One vector is turned by the same rotation once a tick. Each row is the vector after some number of ticks, and that number follows the row.
The counts run from 0 to 278.
[105 127 157 133 164 140 111 113 138 139 156 178 144 134 144 142 108 165
 131 117 158 102 143 107 146 137 174 114 117  57 174  97 114 177 131 145
 163 132  92 116 129 108 149 146 106  68 196 101 112 123 100 140 163 113
 139 131 154 146 149 136 144]  47
[ 70 110 150 100 123 119 154 149 142  94  73 143 123 115 145 130 155 109
  88 159 116 131 109 166 141  98 133 123 146 139  82 113 166 151 146 126
 117 148 129 149 132  97 100 138 104 205 152 135 124 130 142 191 141 115
 191 143 137 109 113  96 121]  70
[152 130 115 147  70 149 129 162 103 112  89 140 165 100 134 134 166 120
 152 154 148 134 140 146 137 139 102 104 158 159 116 170 131 101 137 155
 114 111 151 127  95 121 108 135 105 168 105  82  77 136 148 120  90 118
 195 104 200 155 125 145 144]  139
[108 174 146 133 160  99 133 130 146  93  92 159  93 105 116 134 129 154
 143 153  96  77  88 166  97 141 131  96 148 114 134 109 118 129 104 132
 131 149 177 151 133 133 105 143 108 180 144 130  77  84 171 158 176  84
 134 105 141 134 150 126 141]  239
[119 120 117  64 111 134 136  92 137 152 123 138  80 104 115 142 135 148
 165 137 122  86 153 108 161 154 149  83 171 127 118 129 118 163 130 151
  63 138 163 172 100 142 113 134 103 165  92 131  95 124 150 189 123  91
 139 106 110 136 115 111 143]  156
[124 157 145 125 147 129 184 125 168 108 121 180 139 102 100 164 151 177
 151  85 135 103 107 170 104 129 147 109 150 121 126 107 137 148 135 103
 110 141 144 163 140 102 118 138  96 111 157 146  97 154 108 206 141 108
 149 124 179 135 130 143 165]  50
[107 151 179 154 153  90 108 115 127 127 109 173  96  91 102 120 171 124
 127 114 145 187 165 152 155 134  86 130 130 189 122 127  77 103  99 163
 106 122 113 146 131 139 120 143 124 170 151 141 111 141  82 126 172 150
 108 105  86 125 136 153 174]  273
[106 157 145 140 171  86 114 126 129  99 135 160 115 113 116 152  89 161
 141 179 108  61 118 148 125 152 132 127 143 110 141 107  92 118 118 137
 143 136 146 152 117 140 114 135 106 136 159 118  98  46 181 127 168  95
 146 138 154 167 141 110 138]  238
[129  92 124  96 117 136 112 110 129 137 131  96 154 134 182 114 173 111
  95 150 106 142 122 137 151 112 100 144 186 159  82 126 157 117 133 127
  88  95 116 133 130 121 157 128 141 191  77 116 148 146 168 110  84 170
 167 155 121 124 111 126 132]  177
[131 142 154 143 151 160 153 143 156 107 112 176 145 114 104 173 145 141
 147 100 124 106 105 163 129 121 139 114 120 100 125 122 137 168 173  99
 165 139 138 107 131  95  92 150 104 100 168 131  91 134 110 164 118 107
 175 114 192 146  98 131 150]  221
[156 117 144 158 159 170 125 124 127 127 150 127 160 122 115 147 160 151
 139  85 102 116  67 169 112 125 111 147 155 151 165 113 121 159 172  65
 174  89 169 105 142 130 121 119 112 126 126 124 103 139 145 128 117 116
 165 126 169 183 132 124 190]  31
[ 97 151 110 109 129 122 141 156 168 140 101 149 139 124 134  99 107 111
 120 142 140  97 156 160 100 134 123 114 164 123  86 106 136 109  59 149
 142 141 111  97 129 117 137 128 139 189 126  93  70  93 164  89  88 128
 121 141 153 123  82 155  92]  246
[112 121 156 132 122 140 120  89 105 123 143 156 127  95 170 151 125 182
 146 103 126 143 149 131 124  86 141 119 141  93 152 109 101 155 124 133
  87 116 150 149  97 130 130 190 116 187 134 136  73 114 159 114 159 121
 198  76 127 113 162 117 159]  152
[154 127 125 128 130  85 120 149 143 116 116 149 121  81 142 116 152 150
 155 130 152  94 125 119 164 172 129  84 116 139 108 142 117 139 122 179
  93 115 122 167 142 101 149 121  98 120 159  95 141 148 132 214 161 132
 131 148 199 118 141 162 137]  53
[ 95 103 130 129 138 168 150 147 170 112  86 104 106 114 138 148  89 137
 158  82 123  87 142 178 124 180 126 162 160 105 139 130 125 117 136 144
 161 188 138 100 175 113 143 127 127 139 126 135  92  81 130 113  93  93
 139 109 118 117 108 108 131]  251
[163 115 113 103 132 141 174 105 176 147 130 150 160 126 128 153 167 108
 119 125 132 104 108 109 134 145 114 126 159 129 104 145 179 111 143  91
 115 137 114 121 153 133 166 114 156  97 130 122 159 194 100 148  70 166
  94 169 119 135  76 176 136]  195
[138  81 102  74 108 156 132 113 151 152 114 108 132 134 158 137 157  98
 123 149 106 109 108 129 161 133 116 135 183 187 102 122 145 141 160  93
 131 107 141 130 125 144 154 110 118 177  75 127 119 120 163 115  70 142
 168 163 102 139  97 111 111]  176
[110 152 172 159 144  80  82 134 130 126  86 150 114 106 109  84 175 111
  90 127 103 174 143 130 156 131  99 108 110 169 130 118  74 137 112 171
 146 141 119 123 153  86  95 130 111 177 154 116 114 120 109 121 164 139
 124 117 105 143 111 147 119]  103
[ 91  92 180 130 162 177 123  91 124 134 162 125 140 161 131 147 134 125
 115 119 114 148 160 152 154  89 138 162 152 113 115  90 126 162 180  93
 153 100 102 117 115 131 118 155 130 130 126 186 142 120 103 144 123 153
 186 141 111 120 111  94 187]  184
[ 95 137 173 125 154 142 148  92 131 111 109 169 118 121  73 166 134 105
 146 151 139 122 172 163 143 171 110 153 159 136 112 131 105  94 139 105
 149 139 139 142 114 167 126 146 137 137 141 160 109 107 107 116 120 140
 140 108  70 148 101 120 192]  271
[162 105 156 139 160 131 101 118 145 142 155 120 140 114 176 110 152 127
 119  82 152 133  97  87 148 147 123 135 112 113 144 114 141 123 127 125
 157 113 105 111 178 134 199 132 146 112 162 114 170 188 104 106 143 165
  85 167 110 119 152 173 150]  198
[141 124 160  95 114 144 145 132 155 120 110 152  64 112 130 155 133 109
 152 128  95 126 129 157 146  90  99 120 109 139  89 168 131 139 166 109
 125 169 158 121 122 124 113 159 118 200 120 157  78 133 149 122 110 131
 180 105 135 128  91 116  97]  259
[105 106 135 106 162 142 151 137 185 122 122 129  96 127 102 158  79 140
 156  67 130  72 161 173 132 165 115 165 136  97 130 118  96 127 145 118
 129 173 100 106 178 109 150 109 151  81 144 153 114  92 116 138 112 126
 114 125 120 123  83 102 129]  80
[111 122 165 100 115 144 138  94 110 119 129 174 102 111 156 156 126 182
 127 129 130 164 149 117 145  65 148 125 129 119 162 105 120 154 133 133
  95 145 118 169  94 127 122 179  99 171 142 149 116 140 112 159 175  97
 196  99 127 130 169 107 136]  153
[ 93 111 109  89 123 100 148 148 157 121  51 135 126  98 134 105 147 106
 106 179 135  94 140 105 132 178 147 111 160 153 119 123 134 119  98 192
 124 202 115 152 138 112 132 102 127 166 131  91 115 107 130 144 125  95
 112 145 108 142 122 133  77]  244
[ 81 138 148 125 119 156 128 157 140 115  83 107 109 124 171 105  89 127
 114 113 145 151 147 150 133 120 134 136 146 110 126  90 165 108  89 175
 169 210  97  93 158 100 145 132 141 184 156 136 132 136 122 110 109 122
 127 134 146  99 138 140  77]  248
[ 80 119 124  85 125 106 153 168 137 101 102 144 132 127 139 103 143 107
  92 182 137 136 160 160 161  99 127 139 137 154  74 105 123 142 124 154
  96 136  89 151 128  89 108 109 120 176 138 139 145 117 150 175 146 126
 174 170 168 130 105 108 100]  71
[ 88 158 185 120 155 135  87  83 110 126 149 112  79 127 134 117  73 130
 137 129 114 139 182 127 156 139  93 157 127  83 124 103 119  91 121 157
 139 170 122 122 119 159 129 142 161 150 146 171 164 115 117 127 148 131
 101 147  76 123 140 126 148]  268
[148 128  99 114 148 143 107  97 141 175 128  98 130 134 117  90 152 111
 157 109 126 100 115  98 155 185 105 101 175 147 115 109 132 137 131 133
 156 100 146 115 127 141 154  76 127 109 102  94 129 168 129 154  70 138
  58 164 142 159  97 162 171]  23
[117 137 134 117 132 134  98 134 123 125 130 111 149 153 154  68 139 116
  70 181  92 134  98  95 131 115 122 117 132 119 131  84 167 155 125 146
 145 144 119 117 127  96  97  71 132 135 163 115 180 162 149 176 148 120
 111 190 164 153 123 138  92]  211
[ 77 172 137 104 124 106 168 151 128  81  85 181 112 119 125 125 145 112
 120 195 151 132 146 165 128 119 132 118 137 156  86 109 137 111 112 136
 137 149 114 149 112 138  84 111 113 178 162 145 122 135 153 176 153 101
 175 143 172 141 117 119 128]  241
[148 162 126 114 139 109 149 152 152 118 128 132 128  95 185 110 135 149
 139 120 126  97  78 138 107 126 124  91 147 110  98  99 164 113  85 129
 128 120 135 123 144 125 164 138 127 181 138 101 114 166 186 139 112 145
 115 155 199 102 137 187 108]  57
[145  90 144 141 178  92  83 154 119 122 136 139 134 123 131 115 170 104
 141 143 119 101  90 118 164 154 115 138 103 166 145 121  91 163 167 120
 152  69 146 147 152 135 137  94 106 112 155  99 135 135 144 161 182 129
 139 153 137 175 122 103 160]  205
[ 93 131 162  99 157 138 144 120 132 150 149 170  97 136 153 125 102 104
 126 118 135 146 170 123 104  93 121 148 118  98 120 107 115 115  90  95
 129 172 105 102 129 176 172 156 184 182 154 166  96 149 131  85 133 149
 107 127  62 122 105 137 120]  266
[144 128 128 102 109 127  87  92 134 126 120  96  69 130 162 110 144 148
 118 156 118 146  94 131 201  94 101 126 144 198 123 121 126 104 166 136
 139 123 131 154 134 117 133 118  84 184  98 140 169 127 112 145 121 122
 161 165 158 142 160 120 106]  173
[ 85 142 153 124 134 140 125 158 165 137  81 128 115 120 167  89 118 115
 123 109 142 129 137 140 112 128 129 104 143 101  92  99 152 121  69 157
 169 170 125  92 134 119 143 145 134 210 151 108  78 125 144  93  90 127
 129 115 151  91 106 150  99]  247
[162 138 180 168 149 162 103 143 122 140 156 134 134 110 131 132 112 130
 157  69 107 149 141 151 102  97  85 155  93  90 140 136 108 124 144 103
 140 139 140  50 145 134 131 159 166 137 159 136  79 151 141  69 117 151
 125  94 138 133  97 156 154]  114
[147 136 176 107 164  91 103 129 169 104 128 170  55 119 121 154 120 133
 162 148 132  84 124 131 183 126 112 126  86 137 119 168  82 127 166 148
 162 162 123 137 169 116 156 168 101 132 153 126 134  95  97 106 147 139
 143 120 121 137 126 125  92]  85
[117 134 137 128  99 164 144 154 146 127  79 129 139 139 119 113 162  84
 112 120 118 185 150 134 124 112  87 134 120 155 103 134 165 118 139 129
 139 174 115  86 128 113  93  98 151 149 142 128 139 188  89 129  81 154
 139 137 124 146  66 163 108]  108
